Each row is where one point has got to under a steady rotation. How many steps took it there?
The counts run from 0 to 1118.
[  2 -16 -10   2 -12 -14   8  -4  -1   7  -8   7  -5  11  12  18  14  10
  26  14  -8   2  19  -4  -9  -2  -3  -6   3 -20 -12  -4   8   9  11   8
   8   2  11  -6   0 -21   6  19 -12  -1  15  -6  -3]
378
[  2 -16  -5   1   6   3   9  -3   3   4  -3  22  -4  -5  18  11   6  -4
  22  14  14  10  15  10 -14  -2  -1  -1   1 -12   8   9   2  20 -11   8
 -15   4  25 -11   6  -9  14  23   1  -5   9  -3  -4]
789
[  7  -9  -8  10  -3  -2  -9   3   7  -3  14  19  -1 -10  24  -1 -14   8
   7  18  -1  -3   5 -11  -6   7   0  -8  -6 -11  15   7 -11   5  16   3
 -12  15  13 -11  18  -5  18  16 -14 -21   6   4  -2]
437
[  3   3  -2   8  -9  -5   2  -6   3  -9   3   2 -10   1  -1  -2   4  28
   5  15 -15   8  16 -11  11   3   4  -3   5 -19  -5  -3   6  -4  28   1
  -5  -3  18 -11  16  -6  13  -2 -27 -18   7  15  -3]
724
[ -8  -5  -2   4   8  -7  13  -2  22   7  -2  19  -2  -6 -10  -5   8  12
  16  14   2   5  10  -1   9  -5   4   3   4  -2  -3  -3  -3  15   7   2
 -26   9  25 -12  24  -1   7  14 -25 -13   8   5   4]
331
[ -1  -7   4  -2  18   4  18   2   7   2 -12  10   8  -5   7   7  24   6
  13  10  -5   7  18  -1  -1  -9   5   8  10 -17  -6  -1  -2   2  11  -5
  -8  -6  25 -20   3 -14  -2  28 -15 -10  -4   9   6]
889
[ -6  -7 -11  -3  -2  -7   3   3  15  11   9  19 -10  -5  11   8  -3  11
  23  27  -1   9  12  -3  -5   1  -5  -5  -5  -1   5   6 -11  21   8  10
 -15   8  17 -14  18   9  11  20  -4 -13  -4  -4   2]
576
[ -3  -3  -9   9  -1 -12   5  -9   2   2  -4  18  20   1  11   8  16  -8
   7   8   3  -3  26  -1   8  -2   4   3  13 -13  10   1  15  15   0  -6
 -12   5  22 -12   3  -8   7  17 -18 -12  24  -3  -2]
771
[  0  -7 -14   5  -5  -5   0  -4  -9  -9  -1  12   0   8  20  18  -4  13
  19  17 -10   0  19  -2 -13  14  -5 -13  -3 -12  -3   3  10  10  27   5
   7   5  17  -4   8  -3  13   9 -12 -18  11  -6   1]
736
[ -4  -1  -1   6   3   2  16  11   7  -4 -12   3  11  -5   8  -6  15  14
   7   8 -11   4  17   3  -4 -11  -2   5   7 -15 -15   0  -2  -2  24  -6
   3   0  16 -26  12  -6   3  27 -22 -14  -3   7   3]
33
[ 11 -15 -14   1   1  -3   2  -4   7  -1   8   4  -5  -2  27   4   3   6
  15   8  10  -5  22  -4  -3  -2   1  -6   8 -23  -4   8  -4  10  22   3
 -10   7   3  -5  10 -18  18  24 -15 -17   3  10   2]
293
[-16   9 -12   6 -15 -11  11   2   8   6  -3   8  14   3  12   6  16   7
   6  15  -9   5  27  -3   4  -3  -4  -4  11 -12  -3   6   9  11  20  -5
   5  -3  19 -22  10  14   0  17 -18 -12   5  -7  -1]
858
[ 10  -5 -16   2 -12  -9   7   0  -2   8   2  20 -25   2  11  22   1  24
  20  19  -3  11  12  -2  -4   9  -7  -3   1 -15  -4  -3  -4  12   1  20
   5  -4  15  -4   3  -9  13  11  -6  -4  13  -1  -7]
237
[  1 -13  -4  18  12   8  11  -2  11  -1  -4  26  10  -6  17  -5   6  -4
  13   7   4  -3   0  -8 -13   2   7  -6   0 -21   2   5 -12   3   7  -2
  -1   6  23 -18  13 -15  -4  20 -18 -10  11   2   2]
904
[-11   0  -5  10  -8 -10  11  -3  17  11  -5  31   5  -2   7   6   9  -2
  13  17   1   4   8  -7  -1   3  -5 -14  -1  -8   5   8   1  13  -1   5
  -2   6  32 -13   9   4  -8  14 -14  -7  16 -18  -4]
217
[ -1  -9   8   6  10  -5  10   8  17  -1 -12  16  -2  -7  -4  -6   6  18
  15  16  -9   8   1  -7   4  -3  -2  -5  -3  -8 -10  -2  -9   0  15   6
 -11  13  27 -11  19 -11  -2  17 -26 -14   3   1  -2]
334
[ 12 -12  -1  10  10  -1  10   3  12  -6  -7  21 -11  -7   8  -3  -1  15
  13   6   8   4   3  -5   3   6  -4 -12  -2 -15 -12   4  -8   1  16  14
  -8  13  24   0  15 -18   4  15 -24 -15  10   3  -5]
207
[ -6  11  -4   4 -19   2  11   8  -3   6  -3   9   5  -8  14   6  11  13
   1  17 -13  14  24  11  -9  -8  -6   7   9 -10   5   7   6   5   4  -4
   9 -13  20 -34   2  13  12  21  -2  -8   2   1  -2]
144
[  5   5 -21   4 -12 -12   0   5  -5   4  10   7   0   1  12  12   1  23
   3  14 -13  -4  25   0   7   1  -4  12  11  -7   2  -9  -2  11  17   0
  -5  -2   3 -14   9   0  24  17 -18 -18  12  12   6]
26
[ -6  -5 -25   8   4  -6  17   3   5   8  -5  16   8   7   6  11  13   5
  21   6   4  -1  21   5   2  -4   4  12  12 -14  -9  -9  -1  25   4  -1
  -3  -2  13 -14  13  -5  11  18 -20  -6  15   3   3]
631
[ -3 -10 -10   2  -4  -4   3  -7  -6  -8  -3  10  -2   9  19  19   1   9
  23  19  -8   2  19  -2 -14  12  -5 -16  -3 -14  -5   4  14  10  28   5
   7   3  17  -4   8  -1   9  11 -10 -15   6  -7   3]
735
[ -2  -4  -5   8  -2  -2  13   0  -1  -5 -15  12  14  -1  20   6  16  -7
   9   2   9   9  25   9  -4  -4  -3  -2  10 -21  -2  11  15  11   3   0
   4   2  27 -15  -1  -9   3  23 -12  -7  14  -9 -11]
645
[ 14   0  -3   2   3   5  -1  -3  -6  -2   8  24  -1 -10  32  14   1   6
   1  17  -1  -2  17  -6  -8  13  -7 -14   3 -14  15  13  -2  -2  14   3
  -1  -1  22  -9  -4  -4   6  24  -4 -21   3   1   3]
181
[  5   8  -1   3   6   1  -2  -6  -5   4   9  24  12  -8  17  17   9   6
  -2  21 -15  -3  18 -10   2   6   3   4   7  -8  24   2   0   1   3  -9
  -8  -9  26 -19  -3   0   5  19  -8 -20   8   7   7]
55
[  8   4   3   7  -7  -6   1   9   7   1   5  18 -12 -12  -5  -3  -6  31
  -1  22 -19   6   6  -5   6   0  -5   3   0   1   3  -5  -7  -3  12   6
 -14   5  21 -14  16  -1  18  11 -22 -19   9  13  -1]
582
[  6 -14   3   3  -7   4   4  -4   7  -1   5  14 -24  -6   4   1  -7  25
  22  25 -13   7   1   3 -19   0  -3  -8  -7  -9  -4  -1  -6   1  15   9
 -10   3  16 -12  19  -8  20  10  -7 -11   3  13   5]
707
[  4  10  -4  13  -5  15  10 -11  -7  -7   7  16   0  -5  12   2   6  16
  -2  11 -12   0  15   3 -12   8   4  -2  10 -18   7   1   7  -3  17  -8
   4 -17  23 -22   8   6  14   6 -10 -16   9  16   9]
869
[  6  -5  -1   5 -21   0  -2 -10 -10   0   5  10   0  -1  18  14   7   9
   7  22 -22   0  17  -2 -22   1   0  -4   3 -18  13   1  12  -2   7  -5
   7  -9  14 -22  -4 -10  18  13   1  -6  17   5   5]
268
[-15  -9  -7   7 -20 -17   8  -8  15   9  -7  14   2   5   2   5  11   0
  21  19  -3  10  14  -4  -2  -5  -1  -8   0 -13  -1   5  12  18   2   4
  -4   9  22 -13  13  -2   5   9 -13  -1  19 -13  -8]
1073
[  0   5   0   8  -6  -3  11  -9  -1  -1  -8  12  13  -2  11   6  25   0
  -1   7  -6   7  27  -3   6  -4   5   3  16 -25   8   3  16  -1   1  -8
  -1 -11  28 -19  -6 -12   0  15 -14  -9  16   5  -4]
642
[  1   5   1  -1   6  -2   2  -5  -4   4   0  20  14  -9  11  15  12   1
   2  19  -8   1  24   2   2   1   1   7   7  -2  22   5   9   9  -2  -8
 -17  -4  31 -17  -1   6   9  19  -7 -19  10   2   5]
57
[  8   1  -4  -2 -13  -9  -1  -2   2  16   9  13   1  -8  15  12  16   7
   0  18 -10  -5  25  -4   2 -10  -2   9  14 -11  16   0  -2   4  -3  -5
 -13  -7   9 -20  -4 -11  16  28  -5 -10  11  11   6]
412
[  5   1 -10  -2 -23 -18  -5  10  -5   6   3   8  -7   0  10  17  -1  26
  10  27 -22   9  17  -2  -1  -1 -11   4  -1  -3   5  -4   2   7   8   8
   2   4  11 -15   3  -1  21  17  -7 -11  10  -1  -4]
966
[-12  12  -8   6 -19 -12   9   3   7   6  -5  10  15   0   7   3  15   9
   0  15 -14   2  26  -2   4  -5  -7  -4  10  -9  -2   4  11   4  20  -6
   7  -3  19 -23   8  12   2  17 -17 -14  10  -7   1]
857
[  0   0 -10   7  -2 -12   4 -12   1   5   0  19  17   3  12  13  19  -4
   3  10   0  -7  27  -6   9   0   3   1  15 -15  12   1  13  12   0  -8
 -12   0  20 -11   0 -11   7  16 -18 -12  24   0   1]
770
